Where one turn sends some rows of the set: a few examples, then the rows asked:
Zamig: [ 17 -11   2   3 -15  -1  -5  10   7   7   0   4  -3   7   5 -12 -10   7
   6   6   5  -4  -1  -1   2   2   7   2  10  -4   4   7 -15  -9]
norul: [  6  -8   2   6 -16   5  -1  11   6  10  14  18 -12  -1  -6   2  -4  11
   6   2  -3   7  -3  -5   5   3   4  -1  -2 -13   3  -5 -11  -9]
nobo: [ 16  -1   5   8 -21   1  -9  13  -4  22   1   6  -1   3 -10 -13   0  -2
   2  -1   4  -5   2  -7   3  -1   9   0   8   3   0 -11 -15 -15]
pim: [ 13  -8   0   4 -14  -4  -4  13   2   4   1   2  -5  12   3  -3 -12   7
   4  -1   1 -12   0   2   2  -3   4   0  10  -5   4  -3  -3  -7]
sev: [ -1  -8   6   4 -19  -3  -6  16   2  10  11   7  -8   1 -14  -4 -10  17
   9   3   1   3   1  -4   2   1   5   5  -5  -5  -2  -6  -8 -13]
Bef: [ 18  -3  10   4 -26   2  -6  11  -1  14   1   5  -1  -2  -7  -9  -4   3
  -3  -1   3  -6   3  -5   3  -1   8   3   3   0  -2  -1 -16 -21]
kiz: [  6  -9   7   3 -15  -1 -10  14   2  11  11   0 -14   3   0  -8  -6   4
   9   8   1 -12  10  -1  -8   6   9   5  -1  -4  -2  -1 -12  -7]
voz: [ 16   7   2   9 -19   0  -7  14   1  18   4  12  -9   6  -3  -7  -3  -5
   2  -3   1  -8  -2  -5   2   1   7   2   9  -3   4 -16 -15 -12]
rilal: [  4  -4  -2   2 -15   4   2  14  -1   8   0  -5 -12  -3 -13   1  -6   6
   9   2   1   0  -9 -12  -9   2  -3  -1   0  -5   3  -1 -13  -8]
Pemu: [  9   0  -1   1 -19  -3  -9   7  -3  15   5   9  -2   9 -11  -4  -6   6
   4  -1   4   5   4  -8  -5   5   7  -4  20  -6  -4 -12 -15  -8]
gizep: [  3  -7   0   7 -11  -1  -5  12  -1  18  13   9  -2   3  -3   3   1   7
  10   2   3  -9   3  -4   1   0   6  -5   1  -9  -3 -15 -14  -7]
Lere: [  8  -4   2   2 -18   3   3  13   5  11  -1  17 -10   1  -1   3  -6  -4
  10  -2   8   8  -3 -13  -2   0  -1   0  -2  -7   3  -8 -11 -14]
fov: [ -5  -3  11   1 -20  -3 -11  18   0   9  10   1  -6   2  -8 -16  -7   5
   6  10   4   1   1   0   3   0  11  -3   0  -8   0  -8  -8  -9]
vesi: [ 13  -5  -3   6 -16  10 -12  13   6  16   1   4  -9   7  -4 -14  -6  11
   0   4   6   4  -6   1   4   0  -1  -9   4   1   3  -5  -9  -1]
kela: [  8  -3  -3   1 -17   5 -10  12   5   7  -1   7 -13   6 -14  -6 -16  11
  -5   0   7   6   3   1  -5   8   2  -6   3  -1  -3 -12 -11  -6]
Bor: [ 12  -7  -3   3 -17   4  -2  13   2  12  -2   5  -8   4   0  -5  -3 -15
  13   2   4  10  -2  -8   1  -2   6  -6  -1  -6   4  -8  -9 -11]
Sama: [  6  -1  -4   1 -14   7   5  13   0  12   1   5 -14  -8  -6   3  -9  -2
   6  -2   1   1  -5 -10  -6   3   1  -2   3  -5   5   1 -12  -1]
lok: [  3   1  -3  -2 -21   7  -7  14   2   9  -4  -5  -5  -8  -6  -6  -9  -3
  13   0   4  -4  -3 -11  -3   2   9  -8   2   0  -4  -2  -5  -5]
Limad: [ 12   2  -5   0 -20   8 -11  10  11  14   4  10 -14   4  -5 -10 -14  11
   0  -2   6   6  -4   0   1   5   1  -5   3   0  -1  -8 -13  -3]
mubaz: [  5  -5  10   3 -19   0   2  22   0  10   1  10 -10   4  -7   1 -10   7
  10   3   5   2  -2 -16  -8   2  -1  -3   0  -1   2  -7  -7 -18]
kesom: [  5   0  12   0 -27   0   0  24  -1  11   6  -1  -7   4  -2  -6 -12   2
   7   7  -1   2  -5 -11  -4   0   6  -9   2  -3   3  -3  -8 -17]
dak: [  2  -1   9  -1 -20   9 -10  13   2   8  11   7  -8   1  -1 -13  -5  -5
   7   3   1   3   6  -2   3  -2  12   1   3  -7   0  -7  -1   1]
kuvo: [  7   2  -1   2 -19  -6  -4  11  -2   8   5   6  -4  12  -3   2  -9   6
   0  -4   1  -5   0  -2   0   0   5  -6  17 -11   0 -13  -6  -6]
mur: [  7  -9   6   0 -18   6  -8   8   2  12  14   2  -8   0   0  -8  -1  -1
   3   8   0  -4  11  -4  -5   4  10  -2   3 -11  -4   1 -21  -8]
sagu: [ 11  -2   4  -2 -27   3  -4  17  -2  12   4  -5  -6   5  -1  -8 -11 -10
  12   2  -3   7   0  -7   0  -4  10  -5  -1   0   1  -5  -5 -10]
kos: [ 15  -5   2  -1 -20   1  -8   4   4  14   3   9  -1   4  -4 -11  -9   7
   7   2   7   6   4  -7  -3   5   8   4  15  -2  -3   3 -18  -8]
Zov: [ 10 -11   2   7  -9  13  -6  12   3   9   9  14 -11   4  -5  -6   1  -1
   9   4  -2   6   5  -3   1   2   8  -3   3  -9   3  -8  -3  -2]
Gisog: [  5  -1  -5   2 -13   7  -1  16   0  12  -4   3 -10  -8  -5  -5  -7  -9
   8   3   4  -1  -3  -9  -3   5   9 -11   6  -4   3  -2  -9  -2]
Noz: [ 21  -5   8   7 -18   0  -5  15   3   6   0   6  -9   3  -5  -4  -5   3
  -3   3   1 -10   1  -2   0   5   5   2   2  -7   2  -4 -16 -24]
Radof: [  5  -2   3   2 -20   5  -5  14   1   8   0   5  -7   3  -8  -6 -13  10
 -15   3   6   3   0   5  -1   2   2 -10   3  -6   1  -7 -10  -4]
Les: [  7  -8   2   2 -17   8  -7   4  -2  17  14   6  -1   1  -5   0   1   2
   6  -1  -1  -2  11  -7  -1  -2   7   0   2  -8  -7  -8 -16  -6]
Mez: [ 10  -5   2   3 -21  10  -8  13   0  13   0   1  -3   5  -5  -9  -9  11
  -8  -1   5   2  -1   2   1  -4  -1  -4   2   1   2  -3  -3   1]
zete: [  1   3   1  -1 -23   4  -4  14   3   8   0  -8  -6  -6  -6  -4  -7   4
   9   4   2  -3 -11 -10  -4   1   2  -8   1  -7  -1  -2 -13 -10]
Dev: [  2  -3   4   4 -16  -5  -6  15   3  15  14   8 -10   0   4   0  -7   8
  11   3   2 -15   2   0  -1   2   6   2  -1  -6  -1  -8 -12  -5]
Kuv: [ 21   2   3   7 -16   1  -5  15   3   8   1   9 -14   8  -6  -1  -7  -1
   2  -3  -1 -11   3  -3  -1   4   3   8   4  -3   3 -13 -11 -16]

Les goes to Dev
sev goes to dak
lok goes to Sama
Now find these:
voz goes to Noz
Zamig goes to Pemu
Radof goes to vesi
mubaz goes to sagu

Where one turn sends some rows of the set: a few examples, then the rows asked:
Zaku: [ -5 -10   2  -2  -1   4  -1   9  -6  -2   1  -4   3   3   5   0  -4   5
  -5  -2   1   1   4  10  -3  10  -4   1   2   5   3   0   8 -13  -4   3
   2  -1   1  12   5   7  -5   9  -3   3   6  -5   8   5  -5  -4  -2   0
  -4   5  -5   3  -8  -1  -2   2   0  -4]
Lizo: [-1  1 -9 -1  2  6  6 -4 -3 -8  2 -1  3 -4  6 -5  4  0  3 -9  0 -2 -4 -4
 -3  4 -9  0  2 -1 -4  2  4  3  7 -3 -3 -5 -2 -7 -4 -3  2  2  5  1 12  1
  3 -4  0  8  2 -4  3 -7 -7 13  3 -5  1  2 -1 -6]
tosed: [  7  -4 -10   2  -3   5   8   0  12   0   0  -2   7  -1  -2  -3   2   1
   2   3   3  -2   4   0   0  -7  -4  -8  -1   2  -2  -2   2   0   4  -4
  -2   5  -5  -1  -1   3  -4  13   0  10  12   0  -3  -5   0  -4   1  -5
   6  -3   3  -7  -2  -3  -7   9   4   0]
lan: [-1 -4  6 -7  4  9 -4  8  3 -4  8 -5 -7 -7 -5 12  5 -7  6 -3  3  1 -7  2
  3  0  4 -7 -3 -7  1  3  3 -4  5 -2  7  2  4 -7 -5  1  3  4  3  3 -1 -1
  3  8  1  2 -3  4  3  6 -3  4  0  5 -3  2 -5 -1]
nibu: [ 13   3  -7   4   1   3  -5  11   2   2   0  -1  11  -5  -1  -9   0   4
  -6   5   2   3   3   3  -4  -5  -8  -2   5   1  -8   0   0   2   2  -2
 -11   0   3   1   0   3  -3   6   3   7  10   5   4   5   3   2   9   3
  -4  -4   1 -10   1   1  -8   2  -4   3]
sodu: [ -6 -10  -5  -3  -3   0  -2   3  -5  -1   0  -9   1   0   6   5  -6   5
 -11  -5   2   1   4   6  -6   4  -7   0   1   7  -1  -3   7  -9  -3  -3
  -7   4  -1  10   6   3  -6  10   3   4   5  -5   8  -1  -6  -4  -5  -2
  -2   1  -7   6 -11   0  -3  -3   3  -3]
ruri: [  8  -1  -7   4  -6   5  -3   2   6   2  -3  -5  13  -5  -2   5  -7   7
  -2   7  11  -5   8   0   6  -1  -3   5   3  -4  -4  -4   3   0   5  -2
 -13  -4  -4  -3   0   1  -6   1  -4  -1   7  -4   0   2  -1   0   7   3
   5  -7  -3   2   5   0  -4   8  -2  -2]
romi: [ 11  -4 -11   1  -3   5  -9  -3  -3   2  -3  11   7   0  -2  -3   0  -4
  -5  -1   6   4   2  -4  -7  -6  11 -11  -6   2  -3  -1   4  -7  -5   6
  -5  -7   2  -3  -5   0   8   0  -4  -5  -8  -3   4   7  -4   4   3  -3
   6   1  -1  -8  -1  -4   2 -12  -5  -4]
zek: [  0   2   0  -5   1   4   0  -4  -6   3  -5   2   3  -1   6  -4   8   2
   4  -1   4  -5  -5  -5  -1 -11  -4  -3  -6   1  -6  -5  -3  -3   3   1
   0  -9 -12   7  -1   1   6  -3   0   2   2   2  -3   4   1   2  -3 -11
   1  -6   9   6  -1   2   2   2  -1  -1]
fufa: [ -2  -8   1  -6  -5  -1  -2   1  -5   5   5  -7   3  -3   8   2  -7   4
 -11  -8   1   4   0   8  -4   2  -5  -1   1  10  -1  -2   2  -8  -8  -5
  -5  -1   0   8   4   2  -4  10   5   0  -2  -2   7   4  -9  -1  -5   7
  -2  -3  -3   3  -9   3  -9   4   4   1]
suf: [ 10  -3 -12   1 -10   4  -5  -1  -2  -5   4   4   8   0  -2   5  -4 -10
  -1   0   4   1   6  -4  -6  -6   3  -8  -3  -8  -4   4   6   2  -5   7
  -9   3   5  -7   0  -3   8   7   0  -4  -4   0   7   2  -8   1  -1   4
  -1  -2  -4   3   3  -4   4 -11  -3  -6]
kobul: [  7   1 -10   3  -3   2  -1   3   4   0  -3  -6  11  -3  -3  -9   0   3
   2  -5   1 -10  14   1   5  -5   3   1   3   7 -10   9   6  -3   2   4
  -2   2   1  -2  -3   6  -2   7   0   4  -3  -1   4   3  -4  -2   6  -3
  -1  -1   3  -5   0  -1  -2  13  -1   0]
radu: [  9  -2  -3  -3   4   8   2   4  -6  -3   0  -5  -1   8  -2  -9   8   6
   3 -13   0   7   0   0  -1   2  -2  -1  -4  -5   0   5   6  -6   6   4
  -5  -2   3  -2  -8   2  -3  -3   4  -4   4   0   3  13  -1   4  -3  -9
   5  -1   6  -1   7   2  -2   0   0   4]
zug: [  0 -12   2  -5   6   1  -8   2  -3  -2   5   1  -5  -8  -3  16   4  -1
  -3  -6   2  -6   0  -2   0  -5   5  -6   3  -7 -12  -4  -3  -5  -4  -8
  -1  -1   6  -7   0   0   5   1   0   4  -1  -1  -3   6  -1  -1  -6  -1
   3   4   1   7  -2   1  -8   0 -10  -5]
numo: [ -5 -11   4  -7  16   1  -6   7   3  -3   3  -1  -4  -4   0   7   1  -3
  -2  -3   5   2  -4   0  -1  -5   5  -2  -3  -1   2  -7  -2  -7   8  -6
  -2  -2   6  -9  -1  -3   8  -1   7  -2  -8  -3   4   1  -1   4   2  -1
   1   8   2   0  -6  -1  -6   3  -8   4]
gole: [  7  -4  -7   9   1   2   3   1   1   0  -1   8   6   5   5  -2   0  -7
   1   4   2   7  -4  -3  -9  -3   7 -13  -3  -5  -2  -1  10  -2   3   7
  -4   4   3  -1   1  -1  11   7   4  -2   0  -5   6   1  -8   3   6   4
   1   6  -3  -3   3  -6   6 -10  -5  -5]
zovu: [  3  -1   8   3   5   3   3   2  -6   1  -2   4   2  -1   1  -4   4   4
  -6  -3  -8   7   0  -2  -2  -1  -7  -2   3 -10 -12   4  -1   9  -1   3
  -3  -6  -5  -3   7  -4  -1   4   1   3   1  -2   0   2  -2   2  -6   3
   5   2   6   6   8   7  -3  -1   1  -1]
razak: [ -2  -5   4  -3  -3   1  -4   7  -4   3   1   3   1  -3   4   1  -5   2
  -3   0   2   1   1  12  -5   6  -4  -2   0  12   2   2   8 -16  -7  -2
   2  -5  -5   8  -4   5  -9   9  -8   5   5  -3   5   2  -7   1  -3  -2
   0  -2  -5   6  -9   4  -2   1   1  -3]
fufeb: [ 0 -1  0 -6  6  7 -3  1 -3 -8  2  2  2 -1 -3 -7 -3 -2 -2 -2  6 -4  9 -3
  2 -5 -9 12 -1 -1  0  2  4  1  0  2 -7 -8  3 -6  3 -5  3 -3 -3 -4 -4  1
  4 -2  1  4 -7 -7  6 -7  7  3  2 -7 -7 -4  2  2]
bir: [ 10  -5 -10   2  -7   3   0  -3  -2  -2   4  10   6   3   0   5  -2  -3
   9   4   9   0  -2  -6  -5  -2  10 -10  -3  -2  -1  -1   5  -9  -4   6
  -3  -4   3  -5  -9   2  11   6   0  -7   3  -4   6   1  -8   5   3  -5
   2   4  -3   1   3  -8   1   0  -2  -6]
Sugum: [ -1  -8   3  -7  -4   3  -2   4   0   2   1  -3   6  -4   6  -1  -9   2
  -8  -4   2   4   4  13  -5   4   0   1  -2  13   6  -2   4 -12  -2  -4
  -2  -7  -5   6  -1  -1 -10   8  -1  -2  -3  -4   6   1  -7   5  -3   3
   4  -3  -5   4 -11   4  -6   3   2  -1]
fir: [  7  -3  -7   0  -4  10  -1  -3  -2   6   4   8   9  -4   1   4  -3  -7
  -6   5  10  -1  -2  -8  -3  -8   2 -12  -9  -4   4  -5   1   3  -5   6
  -1  -2  -4  -3   0   0  12   5   3  -4  -9  -3   3  -1  -6   4   0   5
   3   1  -1  -3   1  -7  -1  -7   2  -5]
Lela: [-3  7 -7  5  1 -2 -6  0  4 13 -4  0  8 -5 -1 -6 -1  6 -5  1 10 -2  0  3
  4 -9 -6 -2  0  0 -4  1 12 -3  3 -1 -5 -2 -4 -4 -1 -1  1  7 -3  6  1 -5
 -1  1  0 -4  8 -1  4  4 -1 -6  3  4  0  7  3  5]
mife: [ -3  -7  -1  -2  13   8  -8   9   2  -6  -1  -1  -1 -12  -3   8   5  -2
  -6  -5  -2  -6  -1   1  -5   0  -1  -6  -1   1  -3  -1   5   0   6  -3
   4   2   6  -9   0   2   3  -1   6   5  -5  -3   3   2   5   5   2  -1
   2   4  -6   5  -6  -1  -2 -12 -11  -6]
tava: [  2  -6   2  -8   7  -2  -7   3   5  -6   0  -4  -5  -8   0   8   3  -6
   4  -5   0  -2  -3   3  -1  -7   6  -6  -2   4 -11   0   1 -11   7  -5
  -4   0   2  -5  -8  -3   3  -4   1   3  -5   2   3   5  -3   3   2  -1
   0  -1  -2  10  -5   6   5  -4 -14  -4]

numo goes to lan
suf goes to romi
ruri goes to kobul
Now find these:
Sugum goes to Zaku
radu goes to zovu

Where one turn sends some rows of the set: a few examples, then the rows asked:
govo: [  9  -4  -3   0  -4  -3   5  -2   6 -11  -4   0  -7  -8  -4  -7  -6  -1
   0   2  -2  -2  -1  -4   6  -5  -2   6   5   5]
fosa: [  9  -9   5   3  -6  -6   0   6   7 -10   0   0  -5 -10  -1   4  -3   0
  -2  -5  -3  -3  10   1   4   0  -2   3  -5   9]
noza: [  8  -6   5  -2  -9   3 -11  -9   2  -4   1  -3  -8  -2  -2  -4   0   1
  -5  -4   4  -2   2   3   5   4  -4   0   0  -3]
Kulu: [ 0 -2  4 -2 -6 -5 -2 -3  5 -3 -4  2 -8 -4 -5 -3 -5 -8  8 -8  3  3  2 -2
 -3  0  3  3  1  2]
Foso: [ 5 -3  4  0 -2 -1 -7 -7  1  6  8 -1 -8  2  0 -9  4  8 -3 -1  8 -3  1  7
  6  0 -5 -1 -2 -7]
Lipa: [  6   0  -7  -7  10  -6  -4 -11  -1  -6   9 -10   5  -9 -10   3  -2  -1
  -3  -3  -2   4   4   7  -9  -6   0  -5  -6   2]
Pimed: [  6   1  -7  -7  11  -7  -4 -10  -3  -3   9  -9   3  -8 -10   1  -1   1
  -3  -4   0   4   4   6 -10  -7  -1  -4  -5   0]
mafu: [  3   1  -6  -6  10  -4  -3 -14  -3  -4   8 -12   4  -7  -8   3  -2  -3
  -5  -3  -4   3   4   7  -8  -5  -1  -3  -9   2]
Zani: [  4  -7   5   8   1 -10   4   6  10  -3  10   2  -1  -4   1   1   2   7
   2   1  -3  -6   8   8   8  -4  -1   0 -12   9]
raza: [  5  -6   2   2  -6   2  -8 -12   6  -2   9  -2  -3   2   1  -5   2   5
  -1   0   1  -4  -1  10  10   2  -1  -4  -8   0]
Puzi: [  6   0   1  -5  -1  -2   5   4   4 -12   0  -4 -11  -6  -5  -5  -3  -2
  -3  -6   9   2  10  -2   1   0  -8   9 -10   6]
fupip: [ -5   2   3   2   3 -11   2  -1   4   8   6   4  -6   1  -4  -9   0   0
  12  -3   7   2   1   4  -1  -5   1   1  -3  -1]
zab: [  6  -4   7   4   2 -12   3  11   3   2   4   2  -8  -6  -1  -1   1   8
  -1  -3   4  -3  11   2   2  -5  -6   4  -2   1]
bese: [  1   4   0  -1   5  -7   8   5   5  -3   9  -3  -8  -1  -3  -8   3   5
   1  -1  12   0   9   5   5  -4  -9   7 -15   4]
Zulop: [ -4  -4   2   4  -4  -5   0  -8  11  -4   6   2   0  -1  -3  -3  -4  -5
  12  -3  -2   0  -2   8   4  -1   7  -2 -10   8]
bep: [  5   1  -2   3   4  -8   8   1   4   1   2   2  -8  -3  -3 -12  -1   7
   3   5   3  -3  -1   0   7  -9  -5   6   4   0]
sodum: [  3  -2   0  -2  -2  -2   7   0   9 -15   8  -5  -4  -3  -3  -4  -1  -1
   0  -1   4  -1   7   6   8  -1  -5   4 -20  13]
neze: [  5   1  -8  -6  12  -7  -3 -11  -1  -4  11  -9   5  -7 -10   1  -1   1
  -3  -3  -2   3   3   8  -8  -7   0  -5  -8   1]
lomaz: [  3   3  -6  -7  11  -5  -3 -12  -5  -2   7 -11   2  -7  -9   3  -2  -2
  -5  -4  -2   4   5   5  -9  -6  -3  -3  -6  -1]
fulad: [  3   3  -6  -5  13  -6  -2 -13  -4  -1  10 -10   4  -5  -8   2  -1   0
  -4  -2  -2   3   4   8  -8  -6  -2  -4  -9   0]
Mov: [ 5 -3 -4  5  0 -4  8 -5 10 -8  5  1 -2 -3 -2 -9 -3  4  5  8 -4 -6 -4  4
 12 -8  0  3 -4  8]

Foso goes to noza
bep goes to govo
Now find these:
bese goes to Puzi
fupip goes to Kulu
fosa goes to Zani
fulad goes to lomaz
neze goes to Pimed

